Small tables with named rows and columns. After each table, cells are looked up by row and column.

Table bekeni
        dez  nane  sidug  ziseg  fikon  zir  nav  dag  fali
momazu   92   177    113    115    177  129  134  145    96
ribef   174   204     78    150    174  172  190   46   207
nopomi  103   181    127    110    172  132  138  138    95

What is the fikon of momazu in bekeni?
177
What is the nane of ribef in bekeni?
204
What is the zir of momazu in bekeni?
129
What is the zir of nopomi in bekeni?
132
What is the sidug of momazu in bekeni?
113
What is the nav of ribef in bekeni?
190
What is the zir of ribef in bekeni?
172
What is the nav of nopomi in bekeni?
138
What is the sidug of ribef in bekeni?
78
What is the ziseg of momazu in bekeni?
115
What is the fali of ribef in bekeni?
207
What is the dez of nopomi in bekeni?
103
What is the fikon of ribef in bekeni?
174
What is the ziseg of ribef in bekeni?
150

sabis =
|  | vak | vomo | lepima | tepa | vav | zavezor | dibe | gikipe | dez | puvivuk |
|---|---|---|---|---|---|---|---|---|---|---|
| dof | 0.018 | -0.353 | 0.130 | 0.194 | -0.147 | 0.142 | 0.048 | -0.036 | 0.132 | 0.027 |
| zud | -0.023 | 0.344 | -0.064 | 0.140 | -0.922 | 0.193 | 0.057 | 0.377 | -0.045 | 0.014 |
| ranimu | -0.023 | -0.118 | 0.001 | -0.029 | -0.534 | -0.081 | -0.043 | 0.102 | -0.178 | 0.031 |
| gav | 0.056 | 0.038 | 0.024 | 0.002 | 0.183 | -0.027 | 0.028 | -0.118 | -0.230 | 0.168 |
| silufa | 0.095 | 0.772 | -0.118 | -0.159 | 0.347 | -0.067 | 0.054 | 0.099 | -0.078 | 0.213 |
| bekulem | -0.006 | 0.248 | -0.043 | 0.032 | -0.491 | -0.002 | 0.013 | 0.066 | -0.058 | 0.113 |
| daf | 0.069 | 0.801 | -0.024 | 0.026 | 0.102 | 0.067 | 0.108 | 0.084 | -0.853 | 0.022 |

zud, gikipe: 0.377
silufa, gikipe: 0.099
daf, vak: 0.069
dof, gikipe: -0.036
ranimu, lepima: 0.001
daf, tepa: 0.026
ranimu, vak: -0.023
silufa, vomo: 0.772
ranimu, puvivuk: 0.031
Which row has the largest vomo? daf

gugobib =
cols = lavir, reso
fozusik: [7, 138]
nabop: [182, 40]
sem: [176, 90]
lus: [36, 178]
defimez: [121, 157]
nunopim: [138, 100]
lubi: [207, 42]
ven: [190, 188]
nez: [111, 65]
lam: [132, 34]

What is the lavir of defimez in gugobib?
121
What is the lavir of nunopim in gugobib?
138
What is the lavir of nez in gugobib?
111
What is the reso of nez in gugobib?
65
What is the lavir of lam in gugobib?
132
What is the reso of lam in gugobib?
34
What is the lavir of nabop in gugobib?
182
What is the reso of defimez in gugobib?
157
What is the reso of sem in gugobib?
90
What is the reso of ven in gugobib?
188
What is the reso of lus in gugobib?
178
What is the reso of lubi in gugobib?
42
What is the lavir of ven in gugobib?
190
What is the lavir of sem in gugobib?
176
What is the lavir of fozusik in gugobib?
7
What is the reso of nunopim in gugobib?
100
Which row has the largest lavir? lubi

beziso:
cols = ratel, sidor
bebe: [1.505, 8.427]
zed: [2.039, 6.658]
muduv: [4.548, 1.572]
sak: [4.139, 1.589]
nebunip: [2.776, 6.583]
vorunel: [4.835, 2.983]
savudis: [1.211, 9.976]
mipefe: [2.115, 8.534]
galo: [2.265, 8.256]
pimalo: [1.837, 6.552]

bebe, ratel: 1.505
sak, ratel: 4.139
galo, sidor: 8.256
bebe, sidor: 8.427
muduv, sidor: 1.572
zed, ratel: 2.039
savudis, ratel: 1.211
mipefe, ratel: 2.115
sak, sidor: 1.589
savudis, sidor: 9.976
nebunip, sidor: 6.583
muduv, ratel: 4.548
pimalo, sidor: 6.552
vorunel, sidor: 2.983
galo, ratel: 2.265
vorunel, ratel: 4.835
Which row has the largest ratel? vorunel

Table fam
fields: vof, bop, kav, fosus
kirebuv: [79, 99, 245, 248]
moviguv: [102, 96, 132, 123]
bufam: [55, 79, 243, 243]
zode: [85, 97, 243, 237]
guf: [95, 108, 243, 241]
ges: [160, 139, 82, 78]

vof of kirebuv = 79
bop of zode = 97
kav of bufam = 243
bop of kirebuv = 99
vof of zode = 85
fosus of guf = 241
vof of guf = 95
bop of guf = 108
fosus of ges = 78
vof of bufam = 55
kav of ges = 82
vof of ges = 160
fosus of bufam = 243

sufeka
|  | befo | kubab |
|---|---|---|
| lafet | 67965 | 33676 |
| ziv | 32710 | 25441 |
| virezup | 79932 | 41872 |
| mezoz | 79809 | 64328 |
| debab | 69410 | 62443 |
| zem | 78914 | 65665 |
| rafop | 70747 | 74536 |
| mefovuv | 21871 | 72504 |
| rab | 28949 | 69641 |
| gulinud | 79619 | 39994 |
| binasa | 82245 | 62391 |
| pefen | 67799 | 75681 |
| kif | 79731 | 34051 |
| bules | 24810 | 53083 |

What is the kubab of virezup in sufeka? 41872
What is the kubab of gulinud in sufeka? 39994
What is the befo of rafop in sufeka? 70747
What is the kubab of rab in sufeka? 69641
What is the befo of bules in sufeka? 24810
What is the befo of debab in sufeka? 69410
What is the kubab of zem in sufeka? 65665
What is the kubab of mefovuv in sufeka? 72504
What is the kubab of kif in sufeka? 34051
What is the befo of virezup in sufeka? 79932
What is the befo of gulinud in sufeka? 79619
What is the kubab of binasa in sufeka? 62391
What is the befo of zem in sufeka? 78914
What is the befo of rab in sufeka? 28949
What is the kubab of rafop in sufeka? 74536
What is the befo of mefovuv in sufeka? 21871

fuzos:
,kub,bevora,ladava,zet,zekat,tiz,depunam,gif,pupegom,betoz
fezat,-1148,-1,3612,-6174,8445,-1738,-2362,4021,-4751,6300
sezasu,-936,-1200,4961,-5940,7135,1402,-5101,5461,-3491,1537
gikizo,-2803,5094,-4535,3165,2389,-5479,6633,-2119,-1244,7635
varu,-1189,4307,-516,-2552,5834,2376,-4947,2368,6829,-5493
kadi,-2181,54,776,-1838,5617,-5729,5704,-6169,7848,-1470
vapom,-1904,5935,-3920,208,6077,-5734,2356,3757,-4815,5962
guf,-1518,2336,-4315,7238,-2969,6237,-6692,7978,-4359,3669

sezasu, zekat -> 7135
fezat, tiz -> -1738
varu, zet -> -2552
fezat, gif -> 4021
vapom, zet -> 208
guf, pupegom -> -4359
vapom, ladava -> -3920
vapom, depunam -> 2356
fezat, ladava -> 3612
Row with the largest gif: guf

ralel:
,fanute,mimaso,muf,lag,mosu,vedu
ror,154,211,165,183,-15,-36
lopeb,365,-349,-117,517,285,549
tokage,39,-248,159,137,203,119
gori,492,138,-82,560,-17,185
ripas,-631,406,581,-674,83,-363
dakat,354,581,-396,15,-121,68

lopeb, fanute => 365
dakat, vedu => 68
gori, muf => -82
lopeb, mimaso => -349
ripas, mimaso => 406
dakat, muf => -396
ror, fanute => 154
ripas, mosu => 83
dakat, lag => 15
gori, fanute => 492
lopeb, muf => -117
gori, lag => 560
tokage, muf => 159
tokage, fanute => 39

sobo:
|  | reg | bado | mobope | vuzat | rulil |
|---|---|---|---|---|---|
| mab | 5883 | 6174 | 5099 | 5768 | 2240 |
| vinezuk | 4558 | 3842 | 3576 | 5309 | 6106 |
| lak | 6495 | 8162 | 3712 | 5183 | 8938 |
| rumu | 5256 | 7052 | 5372 | 4651 | 4711 |

mab, mobope => 5099
lak, mobope => 3712
mab, vuzat => 5768
vinezuk, reg => 4558
rumu, mobope => 5372
vinezuk, rulil => 6106
mab, rulil => 2240
lak, reg => 6495
vinezuk, bado => 3842
rumu, vuzat => 4651
rumu, rulil => 4711
vinezuk, mobope => 3576
lak, vuzat => 5183
vinezuk, vuzat => 5309
mab, reg => 5883
mab, bado => 6174
rumu, bado => 7052

